In the rows, zero is written as 128.
Each path below is one point turned by a fixed rotation once a step. After each direction that follows a path, write how fast that rotation turns it, in deg/step (0 if it stays still).
Each turn is a multiple of 5 degrees from 10 to 175, or 0.
Each row of a path follows its step; steps can be skipped.

step 3: [126 137 123 120 127 126 133 126 126 125 132 122 123 135 130 127 120 132
 127 120 134 128 125 123 126 128 130 136 126 126 134 139 134 123 134 125
 132 126 129 122 130 126 138 123 131 128 121 127 131 131 119 133]
step 4: [135 126 131 130 129 133 127 122 128 128 124 123 125 121 134 139 122 126
 137 127 128 132 127 122 127 129 131 126 135 120 128 130 123 122 122 120
 115 127 135 128 133 124 131 128 122 130 133 122 132 129 120 125]
step 11: [123 133 138 130 128 134 123 135 119 130 123 122 124 131 125 122 131 129
 127 120 124 126 121 122 129 131 131 123 133 134 131 123 131 133 132 124
 125 118 133 124 128 127 132 131 127 128 133 121 140 125 128 122]
step 13: [129 136 136 130 130 125 130 127 121 134 128 129 135 124 128 125 125 128
 129 133 131 130 121 128 132 137 128 136 122 125 131 130 134 130 135 137
 121 127 122 121 129 131 135 130 136 127 124 122 132 132 119 118]
step 14: [122 134 125 118 125 129 128 124 124 130 126 125 126 132 132 133 129 130
 128 124 130 130 123 125 127 133 132 127 128 128 120 134 126 124 123 137
 119 127 134 131 131 130 137 112 127 125 138 126 131 129 131 136]
step 19: [125 125 130 129 119 126 124 122 118 131 125 129 132 123 130 131 129 128
 141 130 132 134 119 128 124 129 132 128 130 123 119 127 129 125 122 136
 125 130 134 127 131 131 139 118 127 128 129 123 129 134 124 127]
step 20: [127 136 121 116 128 126 134 125 121 119 130 123 125 136 124 132 128 129
 135 125 128 131 127 128 128 135 130 129 124 125 128 137 136 120 130 128
 129 119 123 126 133 129 125 129 131 125 130 127 127 119 119 134]
step 21: [124 127 128 128 130 131 128 132 126 127 120 127 128 124 126 135 121 127
 141 126 132 121 127 120 134 126 123 125 135 126 126 135 123 121 124 127
 125 126 130 126 123 126 132 132 119 135 134 126 138 129 124 118]
step 23: [134 125 128 121 130 139 134 131 127 137 128 123 128 134 123 125 122 126
 136 124 131 133 126 127 126 131 131 136 132 128 135 134 131 131 131 129
 131 121 126 123 120 130 127 128 131 129 127 120 138 132 136 122]
step 24: [122 127 128 128 126 129 129 123 125 132 125 126 134 129 132 135 126 134
 141 135 127 140 122 129 122 129 129 127 117 126 135 120 128 128 126 130
 123 136 130 130 128 132 137 126 122 126 129 130 132 136 124 125]
[129 128 128 128 128 129 126 127 128 128 129 125 130 127 127 128 129 127
 126 130 127 129 128 129 128 131 128 128 127 128 130 127 129 127 130 125
 125 125 128 128 130 128 125 130 131 128 131 128 128 128 126 127] : 155
[130 127 129 129 127 128 128 128 132 127 129 126 125 128 129 130 127 130
 126 126 129 128 127 128 126 126 129 128 129 125 130 128 128 131 129 127
 128 128 128 127 128 126 126 128 126 129 128 129 133 126 128 128] : 60
[128 127 129 127 129 127 132 128 128 129 131 130 128 130 126 130 130 128
 127 131 131 128 127 127 128 128 129 127 128 127 126 127 129 128 131 126
 128 127 127 129 128 126 128 129 130 131 126 128 129 127 129 129] : 145
[125 126 128 129 129 128 127 130 127 124 128 128 128 127 127 128 129 129
 129 127 126 128 126 128 131 125 126 126 127 129 126 128 126 128 127 127
 128 124 126 129 127 127 128 130 127 129 129 128 128 124 128 128] : 70

step 1: [128 125 132 118 134 123 131 128 126 129 126 123 131 138 134 126 118 124
 133 125 130 123 127 126 130 131 137 125 130 133 129 132 126 128 128 123
 129 132 122 133 128 131 126 128 138 133 123 141 139 137 135 127]
step 2: [130 123 128 129 129 126 127 128 127 127 134 131 134 123 136 131 123 131
 129 116 126 128 135 128 130 121 138 127 128 129 119 132 134 117 130 125
 127 129 116 137 128 128 128 131 138 127 120 130 127 138 135 126]
step 4: [132 125 133 128 141 132 137 128 137 129 130 127 132 129 136 134 127 129
 127 139 135 128 127 133 136 136 128 129 131 122 131 119 125 132 136 124
 126 136 123 127 130 121 137 136 130 126 128 126 132 128 127 125]
step 6: [119 124 130 132 135 132 128 131 124 131 124 127 129 138 131 123 129 125
 124 129 133 122 134 122 130 120 130 125 132 126 117 128 128 122 123 121
 124 125 116 131 131 122 117 128 134 136 131 136 134 123 126 128]
step 12: [124 131 130 126 140 126 130 127 125 126 124 122 127 138 131 126 128 124
 123 126 141 123 124 124 133 123 135 136 134 133 133 129 127 135 131 126
 117 134 127 124 129 121 121 128 130 123 128 126 127 140 127 133]
step 14: [127 116 126 126 124 124 127 135 132 129 134 135 125 130 126 127 121 130
 130 121 129 116 137 125 130 137 134 132 125 131 127 135 125 127 132 120
 127 124 117 130 127 130 128 127 135 129 124 130 138 133 138 128]
step 16: [133 133 133 134 143 128 134 130 131 128 126 131 130 122 128 133 122 126
 127 125 135 120 128 137 136 131 138 130 134 123 123 123 132 124 133 130
 129 122 130 128 125 122 139 132 132 128 133 128 126 135 121 131]
step 17: [130 121 133 136 139 136 134 130 124 129 123 130 128 138 128 132 126 127
 129 135 136 123 128 135 129 132 125 128 138 126 134 127 129 132 131 128
 126 125 122 127 133 123 131 132 147 134 127 128 130 133 127 129]
step 19: [134 129 121 128 133 123 126 134 134 128 131 124 131 136 130 116 128 124
 130 123 128 120 139 125 137 124 132 129 128 128 114 132 127 125 130 131
 124 134 119 132 127 120 122 134 130 132 134 132 132 131 126 124]
step 22: [128 115 133 124 137 126 129 136 125 121 125 133 135 135 128 131 120 127
 129 137 127 117 123 132 130 133 131 128 131 131 122 119 129 126 129 129
 126 120 125 132 124 122 127 133 125 137 129 125 129 121 134 123]
[125 126 128 128 127 128 126 127 127 128 128 126 128 127 128 129 130 126
 127 130 127 126 128 127 126 127 128 130 129 130 127 127 125 129 126 129
 126 128 129 127 126 128 127 128 123 130 126 126 127 126 129 129] : 25
[131 126 128 131 125 130 127 128 129 129 127 129 127 128 129 130 128 128
 128 127 129 128 128 126 125 128 129 128 131 129 130 130 130 130 129 127
 130 131 125 128 125 130 128 129 129 128 125 127 128 127 128 129] : 115
[129 131 129 129 129 128 129 124 130 126 129 128 126 128 128 127 131 128
 125 126 127 127 129 127 126 127 131 130 128 126 125 126 130 128 129 128
 128 129 128 128 129 127 129 126 128 128 127 127 126 129 126 128] : 85
[128 127 131 127 127 127 127 128 127 128 129 127 128 126 127 130 126 130
 130 128 126 127 126 128 127 129 132 127 128 131 127 126 128 124 129 129
 129 126 130 130 127 128 130 127 129 130 126 127 129 129 128 126] : 55
[128 128 129 128 129 130 123 131 129 128 126 130 129 126 127 128 130 128
 128 128 129 129 130 126 131 127 129 127 127 129 124 130 127 126 127 128
 130 129 130 128 128 128 127 128 127 126 127 129 128 130 126 129] : 85

step 0: [132 120 136 135 126 126 131 127 123 132 121 129 130 122 128 126 124 123
 128 137 124 122 119 131 123 131 134 121 132 129 113 124 121 126 127 126
 128 128 133 128 124 132 126 130 130 125 121 127 123 128 134 122]
step 1: [131 134 125 128 122 129 122 117 131 134 133 123 125 131 130 127 123 137
 129 132 132 135 125 131 125 126 129 124 117 124 121 132 120 132 130 122
 137 124 134 130 122 124 121 124 137 126 124 133 129 132 131 122]
step 4: [121 136 127 125 127 129 127 126 136 125 132 125 137 127 131 136 126 130
 121 132 128 126 129 132 129 135 139 126 129 131 122 129 132 127 132 128
 125 124 127 132 119 123 119 128 134 130 119 139 121 136 128 132]
step 5: [125 129 130 132 122 123 137 131 135 130 128 127 134 123 121 125 133 131
 127 136 124 133 130 129 124 133 126 125 134 129 121 134 118 126 131 126
 127 126 129 132 125 128 121 129 115 131 121 125 132 125 141 122]
step 14: [128 133 142 132 117 124 130 127 135 129 125 121 133 123 123 128 123 124
 120 131 129 124 124 128 121 126 129 124 133 127 116 131 130 130 121 124
 126 126 138 125 125 134 131 128 129 128 126 136 121 130 127 125]
step 19: [132 130 137 130 124 126 130 123 132 128 124 128 123 126 125 131 127 140
 128 128 125 137 125 129 121 133 130 115 131 128 117 131 118 120 129 128
 125 126 130 130 127 131 125 125 125 134 123 128 130 138 132 119]
step 20: [133 130 124 136 124 124 133 131 129 125 133 126 130 144 133 130 128 130
 125 134 132 132 127 129 126 133 137 125 127 132 117 132 126 130 127 124
 136 127 131 138 127 126 117 134 135 123 127 133 128 127 129 133]
step 22: [134 141 129 131 124 127 138 133 130 130 133 118 131 126 132 132 123 127
 130 126 135 129 135 123 132 133 135 124 131 130 119 136 120 129 127 126
 133 122 134 133 122 125 123 132 124 125 126 134 132 135 129 129]
step 23: [123 122 127 134 125 122 131 127 134 129 134 129 142 127 127 121 136 126
 126 131 121 121 119 128 127 134 130 134 124 129 117 127 127 128 131 121
 127 121 131 128 121 124 121 130 123 129 122 129 124 134 126 129]
step 27: [134 133 132 125 125 130 127 120 129 129 132 123 130 130 131 135 132 127
 129 125 125 129 128 137 120 123 140 121 132 132 116 134 120 128 137 125
 124 126 129 134 126 127 124 135 134 123 126 127 133 126 121 130]
[129 128 130 128 129 128 133 127 127 129 127 130 130 127 124 127 127 132
 127 129 127 126 127 127 128 126 129 128 127 127 128 128 129 126 126 127
 126 127 129 126 128 128 130 128 129 129 128 127 130 128 131 129] : 155
[129 131 130 127 129 131 128 127 130 126 129 125 126 127 129 128 129 130
 126 126 131 128 128 129 127 127 128 127 129 125 128 129 128 128 127 128
 126 127 128 128 128 128 127 127 130 128 129 129 128 130 125 127] : 140
[129 129 131 128 130 128 128 128 126 128 128 126 126 126 128 129 129 126
 129 128 125 130 130 127 127 131 129 125 131 126 129 130 127 129 127 126
 127 128 130 129 128 127 131 129 126 129 127 125 130 127 128 129] : 130
[128 127 129 126 130 129 129 130 129 128 128 129 127 128 128 128 127 131
 125 129 130 131 131 128 127 129 126 126 127 129 127 127 128 128 128 125
 129 128 125 130 128 127 128 128 128 129 125 128 123 127 130 129] : 25
